The same turns and mirrors carry the whole set onto itself and the rows of a family onto each other. Which other rows belong to the same family as each row named below? List them in the order they appear above.
These 15 rows form 5 families of 3 rows each.
j_253: [-1.11 -1.93 -2.57  0.83  1.37 -0.52 -1.34  0.22 -3.77]
j_679: [ 1.55  1.97 -1.90  0.66  0.80 -0.98  1.70 -0.27  1.51]
j_629: [-2.16 -1.25 -1.10  0.22  1.00  0.35  0.42 -0.22 -4.27]
j_435: [ 0.51  1.20 -1.72  0.43  1.02 -1.23  0.92 -0.14  2.00]
j_74: [ 0.87  2.63 -1.18  0.61 -2.30 -1.48  0.37  1.48  0.15]
j_946: [ 0.13 -1.65 -1.21 -0.04  0.33 -0.75  1.95  5.69 -1.63]
j_139: [ 0.19 -0.13 -0.45 -2.95  1.82 -0.34  1.20  5.57 -1.64]
j_799: [-1.80 -1.77 -0.97  1.08  1.92 -0.79  0.13  0.70 -4.56]
j_589: [ 0.07  0.22  0.95 -3.11  1.17 -1.53  1.20  5.55 -1.13]
j_179: [-0.03  1.66  0.00 -1.91  2.59 -0.76  1.53  5.42 -2.76]
j_153: [ 1.86  2.28  0.49  0.59 -0.73  1.28  1.17  0.66 -0.35]
j_483: [ 1.36 -0.51 -2.07  0.00  2.69  0.54  1.60  5.52 -1.95]
j_701: [ 0.71  0.88 -0.55 -0.17 -0.10  0.28  1.92  0.27  2.19]
j_122: [-2.51 -0.66 -2.16 -1.68  1.62  1.75 -1.02  0.05 -1.89]
j_78: [-4.10 -0.54 -2.82 -0.36  0.84  0.30  1.07  1.01 -2.45]

The rest of the family of j_74: j_946, j_78
The rest of the family of j_629: j_679, j_139
The rest of the family of j_153: j_483, j_122
The rest of the family of j_253: j_179, j_701

The same turns and mirrors carry the whole set onto itself and the rows of a family onto each other. Which other rows belong to the same family as each row named below? List them in the order they appear above.
These 18 rows form 3 families of 6 rows each.
j_953: [ 1.76  0.27  2.73 -1.63 -1.77 -0.98  2.72  2.61  0.71 -4.41  0.75  2.06
  1.57  0.68 -3.78 -2.54  0.07 -0.15  2.57  2.37  0.42 -0.53 -1.26  3.23
 -2.68 -0.74  0.27 -0.94  3.61 -2.47  2.89 -1.84  3.13 -0.26  4.28  0.61
  1.16  0.19  1.16  0.89  1.95  0.12]
j_779: [-1.92  3.01  1.03 -0.18 -3.57 -0.86  3.61  3.64  0.85  2.99 -1.99  1.28
  0.40  1.72 -1.88 -0.42  0.20 -0.99  1.09 -0.61  0.56 -4.01 -1.57 -0.63
 -0.36 -0.27  1.87 -1.91  4.42 -0.97  2.01 -2.84  0.84  2.87 -0.77 -3.10
 -0.33  0.47 -0.90 -3.54 -0.60 -3.62]
j_966: [ 1.39  3.62  1.21  0.30  1.14 -0.84  1.67  0.50  4.67  2.29 -1.01 -1.09
  1.01  0.25 -1.98  0.65 -0.53  1.96 -0.92 -0.21  0.97 -2.17  0.90  1.59
  1.31 -1.18  0.24 -2.34  4.39 -1.90  1.41 -0.62  0.02  4.48 -0.32 -0.50
  0.98  3.09 -1.26 -5.50 -3.97 -1.59]
j_590: [-1.23  2.91  2.40  0.26 -2.12 -0.81  2.20  3.53  2.50  3.44 -1.77  2.72
  1.37  2.50 -3.52 -0.31 -0.41 -1.95  1.11 -0.07  0.68 -3.80 -0.65 -0.04
 -0.13 -0.33  1.16 -2.24  5.07 -2.29  2.34 -1.75  0.49  2.52 -1.92 -2.32
  0.29  0.66 -0.48 -2.07 -0.59 -3.39]
j_472: [ 3.20  0.48  2.16 -3.16 -0.54 -0.19  3.56 -0.94  1.83 -5.41  2.41  0.37
  2.04 -0.84 -0.54 -0.49  0.37  1.13 -0.16  0.74 -2.60 -0.35 -3.03  1.70
 -0.39 -1.40 -0.25 -2.01  1.67 -0.56  1.88  0.46  0.57  2.66  3.62  1.21
  2.93  1.77 -0.33 -1.73 -0.55  1.37]
j_82: [ 1.60  0.77  2.59 -0.66 -1.53 -1.90  2.82  1.79 -0.25 -5.13  1.46  3.56
  2.97  1.56 -2.74 -2.27  0.40 -0.71  2.20  1.44  0.64 -1.81 -2.47  2.43
 -2.37 -1.35  1.08 -1.39  2.37 -2.34  3.34 -1.33  1.89  1.46  3.79  0.42
  1.10  0.12  1.61  1.09  1.75 -0.81]
j_883: [ 2.33  1.77  3.27 -1.05 -2.41 -1.14  1.26  3.55  1.91 -5.57  0.41  1.63
  0.38 -0.39  1.32 -2.45  0.22  0.75  2.32  0.62 -0.21 -2.93 -1.19  2.17
  0.46 -1.40 -0.68 -0.30 -1.74  0.56  1.46  0.19  1.09  0.57  2.51  2.47
  0.77 -0.25  1.46 -0.25  1.53  3.19]
j_856: [ 1.70  2.71  0.94 -2.01 -0.30 -0.34  1.71 -0.10  4.38  3.36 -1.82 -0.60
  0.22  0.56 -2.58  1.36 -0.33  0.79 -0.88 -0.44 -0.09 -1.27  0.54  1.07
  1.49 -0.30  0.65 -1.60  3.49 -1.76  1.40  0.03 -1.45  3.33 -1.01 -1.07
  0.76  2.31 -1.45 -5.23 -3.60 -1.39]
j_868: [ 2.01  2.14  1.48 -2.75 -0.97  0.22  3.58  0.06  2.27 -5.89  2.56  0.70
  2.92 -0.73  0.04 -0.13  0.25  1.64 -0.75  1.10 -2.57 -1.27 -2.84  2.42
 -0.43 -1.93 -1.17 -2.20  1.85  0.16  1.84 -0.74  1.12  3.52  2.68  0.35
  2.20  2.96 -1.50 -2.68 -1.09  2.62]
j_951: [ 1.61  2.21  3.09 -0.76 -1.81 -1.52  2.77  3.11  1.32 -4.66  0.65  1.12
 -0.33 -0.49  1.75 -2.40  0.20  0.65  3.24  1.11  0.67 -3.22  0.37  3.15
 -0.16 -0.58  0.12 -2.47 -1.75 -0.52  1.26  1.47  2.18  0.01  2.26  2.71
  1.57  0.82  0.72 -0.17  0.87  3.03]
j_943: [ 1.13  3.14  1.17 -0.35 -0.40 -0.89  2.06  0.65  4.34  2.75 -2.20 -1.91
  0.50 -0.03 -1.30 -0.47 -0.43  1.08 -0.49  0.51  1.68 -1.43  0.83  2.50
 -0.18 -0.56  1.09 -1.83  3.72 -1.89  0.76  0.89 -1.52  4.50 -0.40 -1.92
  0.41  1.93 -0.30 -5.33 -3.59 -1.49]
j_857: [-0.43  3.49  3.46  0.97 -1.82  0.45 -0.22  3.07  4.91  2.95 -1.69 -1.13
 -1.26  0.32 -3.04  0.13 -1.34  1.59  3.10  0.74 -0.12 -1.56  1.28  0.58
  2.23 -0.98  1.49 -0.47 -0.67  0.20  0.08 -2.43 -0.39  1.64 -2.25 -0.23
 -1.34  1.66 -0.24 -2.17  0.57  0.59]
j_237: [ 1.65  0.28  1.44 -2.67 -1.29  0.78  4.39 -0.36  1.42 -6.04  1.23  1.42
  1.37 -0.34 -0.88 -1.08  0.40  2.38 -0.32  0.63 -2.75 -1.63 -2.29  1.95
 -0.39  0.14 -0.10 -1.94  2.37  0.22  1.46 -0.33  1.11  2.68  3.19  0.48
  3.38  3.26 -0.88 -1.47 -0.53  2.62]
j_304: [-0.50  3.13  3.33 -0.45 -2.56 -0.25  0.44  3.20  3.80  3.96 -2.59 -1.70
 -0.53  0.01 -2.23 -0.40 -1.11  1.49  2.56  0.61 -0.68 -1.91  0.00  1.49
  1.18  0.21  1.27  0.20  0.32 -0.04 -0.63 -3.04 -1.20  1.62 -2.99 -1.17
 -0.82  1.30  1.76 -2.32  0.26  0.11]
j_671: [-0.23  3.10  3.37 -0.91 -2.74 -0.45 -0.21  3.18  5.14  3.14 -2.86 -0.07
 -0.80  0.65 -1.41 -0.21 -1.16  0.55  2.26  0.46  0.71 -2.67  1.39 -0.41
  1.86 -0.28  1.19  0.14  0.25  0.48  0.06 -1.71 -0.44  1.66 -2.87 -1.49
 -1.20  1.60  0.58 -2.09 -0.34  0.38]
j_866: [ 1.67  3.02  3.57  0.30 -1.88 -0.89  1.90  3.43  1.19 -4.01  0.83  1.14
  0.85 -0.65  1.51 -1.71  0.66  0.53  3.16  0.90  0.93 -2.75 -0.14  3.49
 -0.59 -2.04 -0.67 -0.97 -3.11 -1.13  1.29  0.44  0.74  0.86  1.84  2.41
  0.04  0.46 -0.19  0.38  1.36  3.39]
j_982: [ 2.15  1.52  2.38 -1.38 -1.69 -2.05  3.45  3.12 -0.28 -3.79  1.74  2.01
  3.59  1.37 -3.32 -1.28  0.30 -0.64  1.29  1.77  0.63 -0.41 -2.30  2.39
 -3.01 -1.77  0.05 -0.54  2.97 -2.56  2.93 -2.66  3.22  0.58  3.53  0.12
  0.34  1.17  0.76  1.75  1.50 -1.19]
j_860: [-1.20  3.41  2.08  1.34 -2.23  0.23  3.56  4.53  1.68  2.28 -2.27  2.33
  1.16  2.59 -2.90 -0.07 -0.37 -0.73  0.85  0.61  1.05 -3.75 -1.43 -2.24
 -0.27 -0.93  1.37 -1.26  4.81 -1.01  2.54 -2.41  2.28  2.04 -1.18 -1.99
 -0.37  1.52 -1.39 -2.28  0.08 -3.43]

The rest of the family of j_857: j_966, j_868, j_866, j_982, j_860
The rest of the family of j_953: j_779, j_951, j_943, j_237, j_304

